Families of rows that turns and mirrors carry onto each other, the same ones carrying the whole set onto itself: the rest of each named row's family, in list order
5 families of 8 rows
Z746: [1.16,-0.18,0.55,0.88,-3.95,0.63,-0.72,0.76,0.51,-0.92,0.32,-2.30,0.52,1.78,0.84,-0.69,0.25,0.67,-2.94,0.36,-1.17]
Z210: [0.21,0.49,1.33,-1.10,-1.28,1.06,-1.66,1.42,-0.73,-0.44,-0.55,-1.55,0.38,-0.23,-0.30,0.39,-0.75,2.14,-2.68,1.05,-2.19]
Z211: [-2.78,-1.54,0.26,1.36,-3.07,1.08,0.49,2.35,1.07,-0.91,-1.87,0.99,0.94,1.89,-1.98,-1.74,0.64,-0.30,-0.42,0.91,-0.30]
Z336: [1.02,0.32,0.59,-2.16,-1.91,1.05,-1.06,1.00,-0.02,-1.93,-0.42,-2.09,0.59,0.69,1.56,-0.17,1.12,0.76,-1.85,0.01,-1.55]
Z374: [0.47,0.32,0.14,-0.53,-2.79,0.59,-0.99,0.48,0.19,-1.67,-0.04,-2.35,0.64,1.58,0.34,-0.24,-1.21,-1.27,-2.32,1.43,-2.00]
Z555: [-2.86,-1.03,1.90,1.04,-2.38,1.59,0.08,1.18,0.38,-1.69,-1.25,0.08,-1.02,1.46,-2.56,-1.06,-0.23,0.55,-1.06,1.93,1.31]
Z151: [-2.79,0.02,0.71,-1.81,-0.96,2.45,-0.49,1.88,0.03,-1.82,-1.52,0.83,0.62,0.40,0.03,-1.43,-0.03,0.48,0.19,-1.31,0.35]
Z876: [-2.94,-1.00,-0.28,1.04,-3.30,1.65,0.56,1.72,1.44,-1.54,-1.61,2.07,1.07,1.66,-2.21,-0.12,-0.38,0.18,-0.76,-0.36,-0.11]
Z849: [0.89,0.24,-0.31,-1.11,-2.87,0.58,-1.16,0.88,-0.50,-1.67,-0.29,-1.98,0.47,0.47,2.24,-0.67,0.26,0.50,-1.04,0.67,-1.39]
Z651: [0.87,-0.34,0.01,-1.65,-2.74,0.27,-1.17,2.10,-0.33,-1.56,-1.13,-1.32,0.50,-0.49,0.79,-1.02,1.07,1.41,-0.87,0.39,-2.47]
Z406: [-3.01,-0.13,-0.05,0.52,-2.68,1.34,0.16,0.96,-0.02,-1.65,-1.73,2.36,0.02,-0.04,-1.00,0.62,-0.29,1.90,-0.02,0.22,0.73]
Z853: [-0.26,-0.49,1.30,-0.95,-2.69,0.63,-0.26,1.26,1.88,-2.33,-0.32,-2.55,0.24,2.23,-0.58,0.69,-0.85,-1.06,-1.99,2.11,-1.56]
Z705: [-1.81,-2.52,0.66,1.22,-2.95,0.46,0.96,1.16,1.38,0.74,-1.16,1.16,1.36,1.44,-1.50,0.16,0.51,0.15,-0.29,0.19,0.48]
Z356: [-1.86,-2.09,1.66,-0.75,-1.94,1.15,0.55,0.18,0.96,-1.46,-0.96,0.03,-0.54,1.22,-2.00,0.19,-0.57,-0.72,0.24,1.62,1.73]
Z139: [-0.34,-0.14,0.90,-0.02,-2.96,-0.43,-0.91,1.52,0.02,-1.67,-0.07,-2.25,0.98,0.62,-0.87,-0.73,-0.38,-1.57,-1.65,2.80,-1.70]
Z559: [-3.10,-0.18,1.18,-0.67,-0.66,2.78,-0.42,1.19,0.66,-1.72,-1.96,1.78,0.46,1.44,-1.39,0.47,-0.29,1.65,-0.37,-0.76,-0.28]
Z2: [-2.24,-0.63,1.98,0.87,-3.60,1.58,0.55,0.84,1.32,-2.92,-0.90,0.00,-1.10,1.25,-1.63,-1.79,0.00,-0.04,-1.44,-0.66,1.16]
Z37: [-3.08,-0.20,0.99,1.28,-2.89,1.17,0.53,1.38,1.32,-1.26,-1.41,0.97,0.94,1.54,-2.11,-1.24,-0.98,-1.36,-1.83,-0.76,-1.01]
Z957: [-2.67,-0.12,0.22,-0.10,-2.03,0.95,-0.05,1.25,-0.42,-1.31,-2.93,1.87,-0.93,-0.52,-1.17,-0.33,-0.29,2.03,-0.23,0.69,-1.11]
Z685: [0.48,0.09,1.58,-0.11,-1.91,0.50,-0.95,-0.59,-0.13,0.82,-0.39,-0.37,0.29,-0.45,0.02,0.02,-1.23,1.36,-1.84,-0.27,-2.49]
Z992: [-1.03,-1.75,0.33,-0.67,-2.74,0.23,0.75,0.06,0.60,-1.15,-2.42,1.69,-1.25,-0.56,-0.81,0.72,0.11,1.66,0.37,-0.08,-0.15]
Z536: [-0.16,-0.54,1.19,-0.16,-2.14,0.25,-0.78,0.18,0.52,0.10,0.24,-1.23,1.73,0.87,-0.35,-1.18,-1.09,-2.23,-0.59,1.12,-1.74]
Z518: [0.33,0.73,0.55,-0.37,-1.70,1.18,-1.46,0.78,-0.72,0.04,0.09,-1.84,1.14,0.90,1.34,0.29,-0.84,1.13,-2.61,0.72,-1.61]
Z152: [-3.14,-0.99,1.18,2.02,-2.75,1.48,0.33,1.26,1.45,-1.33,-1.37,1.53,1.02,2.21,-1.75,-0.26,0.64,0.66,-0.73,-0.38,0.42]
Z45: [-3.14,0.68,1.18,0.65,-2.00,1.07,-0.07,0.75,-0.72,-0.68,-1.65,1.54,-0.07,-0.79,0.11,-0.42,-0.18,2.06,-0.87,-0.92,0.35]
Z768: [-2.56,-0.89,0.93,0.28,-3.09,2.30,0.29,0.91,1.12,-2.79,-0.99,1.06,-0.75,1.54,-2.45,0.10,-0.45,0.86,-0.78,0.41,1.54]
Z514: [0.16,-0.86,0.97,1.36,-4.33,-0.35,0.32,1.43,1.92,-0.92,-0.32,-1.86,0.55,1.83,0.16,0.66,0.64,0.80,-2.48,0.97,-1.47]
Z402: [-0.02,0.13,0.46,-1.66,-2.57,-0.01,-0.65,1.31,0.14,-1.91,-0.89,-1.52,-0.08,-0.14,2.25,0.84,0.76,1.76,-0.15,1.37,-0.91]
Z20: [-2.65,-0.37,0.61,0.25,-2.46,1.40,-0.01,0.82,0.50,-2.45,-2.42,2.19,-0.47,0.38,-0.48,0.05,0.87,2.03,0.50,-0.75,-0.14]
Z669: [1.46,-0.87,0.94,-2.35,-2.15,1.22,-1.00,0.33,0.58,-1.15,-0.49,-1.07,-0.07,0.16,0.68,-1.63,0.02,0.34,-0.06,-0.82,-1.77]
Z624: [-0.61,0.22,0.83,-1.22,-0.98,1.03,-1.05,1.97,0.45,0.30,-0.55,-1.38,1.76,0.92,1.39,1.56,-0.22,1.99,-1.67,0.78,-1.65]
Z369: [0.84,-1.11,2.33,0.82,-3.48,0.35,-0.53,-0.23,0.47,-0.21,1.06,-1.82,0.10,0.62,0.28,-1.46,0.38,0.36,-1.19,0.49,0.34]
Z593: [-1.99,-1.05,0.77,-1.32,-1.11,3.02,-0.46,2.36,0.44,-1.12,-2.30,0.92,-0.30,1.19,-1.41,-1.19,0.39,2.54,-0.57,-0.47,-0.20]
Z588: [-1.32,-2.00,0.88,-1.86,-0.68,2.43,0.10,1.08,1.28,0.07,-1.85,1.13,0.30,1.23,-1.75,0.72,-0.69,1.38,-0.63,-0.72,-0.35]
Z311: [0.59,0.04,1.53,0.54,-3.25,0.09,-0.48,0.20,0.23,-1.58,0.46,-2.65,0.39,1.22,0.55,-0.04,0.99,0.13,-2.99,1.20,-0.53]
Z193: [0.23,0.93,0.59,-0.55,-1.91,0.16,-0.89,0.29,-0.57,-0.54,-0.58,-1.30,0.95,0.05,1.20,0.95,0.26,1.12,-2.87,0.43,-2.42]
Z350: [0.43,-1.08,1.66,0.87,-3.59,0.43,-0.85,2.10,0.50,-0.54,0.63,-2.59,1.09,1.41,-0.50,-1.23,1.03,0.69,-2.58,1.19,-0.59]
Z794: [-2.76,-0.84,0.02,-1.02,-1.56,3.01,-0.22,2.01,0.64,-1.80,-1.35,1.65,0.81,1.36,-1.27,-0.06,-0.08,1.48,0.13,-0.58,0.98]
Z373: [-3.27,-0.78,1.45,0.52,-2.30,1.67,0.08,0.65,1.06,-3.14,-1.46,0.93,-0.23,1.86,-1.95,-0.30,0.00,-0.34,0.03,0.83,0.87]
Z696: [0.04,0.06,0.52,-0.25,-2.49,0.18,-0.56,0.98,0.51,-1.20,0.02,-2.20,1.92,1.69,0.31,-0.17,0.47,-1.70,-2.47,1.18,-1.95]

The rest of the family of Z369: Z705, Z356, Z685, Z992, Z536, Z669, Z588
The rest of the family of Z514: Z151, Z853, Z2, Z37, Z45, Z402, Z624
The rest of the family of Z210: Z211, Z555, Z651, Z139, Z957, Z593, Z350

